rotation steps, each row followed by its count of steps
The counts run from 0 to 732.
[147 127 129 122 107 114 120 104 156 141  88  70 174 167 120 158 130 121
 123 183 105 141 153 141 186 129 145 143 123 114 103 130 106] => 149
[185 148 104 124 153 109 120  95 178 153 113  98 124 170 112 118  96  98
 151 167 153 103 153 153 137  99 140 139  90 141 108 127 109] => 268
[134 137 131 114 122 129 114 105 144 121  75  54 183 160 153 146 128 123
 153 136 125  90 154 118 172 143 159 110 107 123 118 144 104] => 556
[126 140 127 113 137 122 108 100 148 129  70  58 169 165 134 158 129 123
 155 128 113  98 168 134 178 131 143 114 113 111 135 143 112] => 244
[177 130 101 112 139 133 116 110 131 163  90  77 132 160 113 151  98 116
 110 182 129 142 149 126 151  91 141 178  93 116 103 117  99] => 441
[146 136 123 137 112 134  88 123 152 114 107  62 170 169 139 127  96 124
 138 185 123 115 139 134 145 157 166 109  84 148  98 133 103] => 147
[164 124 124 119 138 150 144 124 124 135  80  74 169 180 161 166 117 134
 137 145 138 123 140 133 160 150 165 149  94 107  95 121  91] => 53
[142 143 105 106 177 141 116 108 141 154 101  64 127 160 120 129 103  88
 137 133 136  75 159 140 167  90 130 133  96 115 132 125 110] => 500
[164 130 128 134 116 132 136 100 144 145  88  70 162 169 131 171 130 119
 138 165 121 143 147 146 179 144 159 130 119 104  89 130 104] => 461
[159 153  96 115 147 146 109 136 124 148  92  78 112 155 127 109  81 113
 120 174 153  98 151 138 143 113 127 159  76 128  97 106 114] => 119
[169 128 116 137 121 123 120 101 132 152  76  72 151 171 123 177 113 133
 130 177 110 156 149 140 154 130 162 151 101 106 108 132  99] => 689
[173 135 116 126 114 123 124 104 138 139  70  89 147 180 130 157 104 149
 123 177 127 154 154 156 151 128 151 170  98 112 103 111 110] => 48
[132 145 119 108 152 112 117  99 172 148  88  74 148 174 113 143 134 103
 147 134 115 102 169 158 193 102 128 135 128 102 135 127 115] => 727
[151 135 107 146 150 146 116 127 130 128 113  61 138 188 143 149  90 114
 151 157 118 123 129 159 144 169 162 116  83 111  95 123 112] => 454
[141 150 123 119 143 133 112  90 137 122  77  77 163 180 133 143 128 134
 155 122 125  89 172 159 174 143 136  97 113 113 139 132 121] => 646
[155 162 105 113 148 116 111 102 174 150 101  86 124 167  95 113 110  99
 129 161 140  89 169 167 173  94 116 133 121 118 113 121 128] => 177
[157 164 115 114 114 120 100  79 147 138  62  85 162 151 120 128 119 144
 136 155 147  87 181 126 158 103 129 128 118 137 126 130 105] => 175
[161 141 101 118 163 156 138 121 113 169  86  73 120 166 127 152 103 107
 124 142 136 119 151 150 170 117 133 154  97  84  96 112 107] => 600
[150 127 114 137 125 122 119 122 149 161  98  61 133 156 117 163 113  93
 124 182 111 149 141 131 177 114 150 152 109 101  86 125 101] => 616
[157 143 111 100 164 132 126  97 131 155  66  76 146 160 134 153 121 117
 145 120 145  91 166 126 163 102 140 149 100 109 133 129 101] => 345
[115 130 119 112 133 147 113 128 128 141  92  39 166 151 139 148 123 104
 127 148 105  99 158 122 196 129 138 125 116 107 118 132 106] => 711
[148 136 134 133  94 118 107  98 156 121  83  67 183 161 137 155 111 136
 138 184 118 131 150 130 157 145 161 128 108 137  99 139  99] => 148
[148 164 116 110 134 123 121  95 143 127  58  78 158 160 141 132 124 140
 167 119 159  70 170 141 163 130 145 120 112 123 123 129 111] => 254
[147 154 103 101 159 135  93 118 152 124 103  76 134 170 125  93  85 109
 128 161 140  79 156 151 144 108 120 140  75 147 128 113 115] => 183
[150 140  96 139 134 124 106 129 138 152  98  68 109 161 110 141  86 109
 125 193 119 142 140 155 147 113 141 158  93 110 100 109 114] => 606
[127 149 105 112 162 132 105 107 131 146  71  64 132 168 114 141 117 113
 143 130 122  89 171 150 181 105 122 128 117  99 144 129 123] => 335
[157 133 115 138 123 141 120 117 119 145  78  70 152 180 127 170 114 141
 130 164 112 150 151 164 174 154 142 134 114  90  95 115 114] => 297
[121 138 123 117 121 122 106 113 150 118  55  60 177 162 149 148 129 132
 160 130 119  99 157 138 181 142 154 124 119 111 120 131 108] => 318
[129 139 128 102 117 128  92 105 140 124  73  60 181 160 128 134 121 136
 119 157 111  96 171 126 184 113 124 136 110 129 135 131 117] => 165
[155 145 117 148 128 151 123 114 114 136  97  58 157 165 149 158 109 121
 148 149 134 108 143 139 155 174 166  97 101 111  88 131 103] => 619
[154 162 102 112 143 121  98 106 164 140  99  82 140 151 117  99  95 102
 143 163 154  71 157 127 142 105 135 125  86 152 124 127 113] => 19
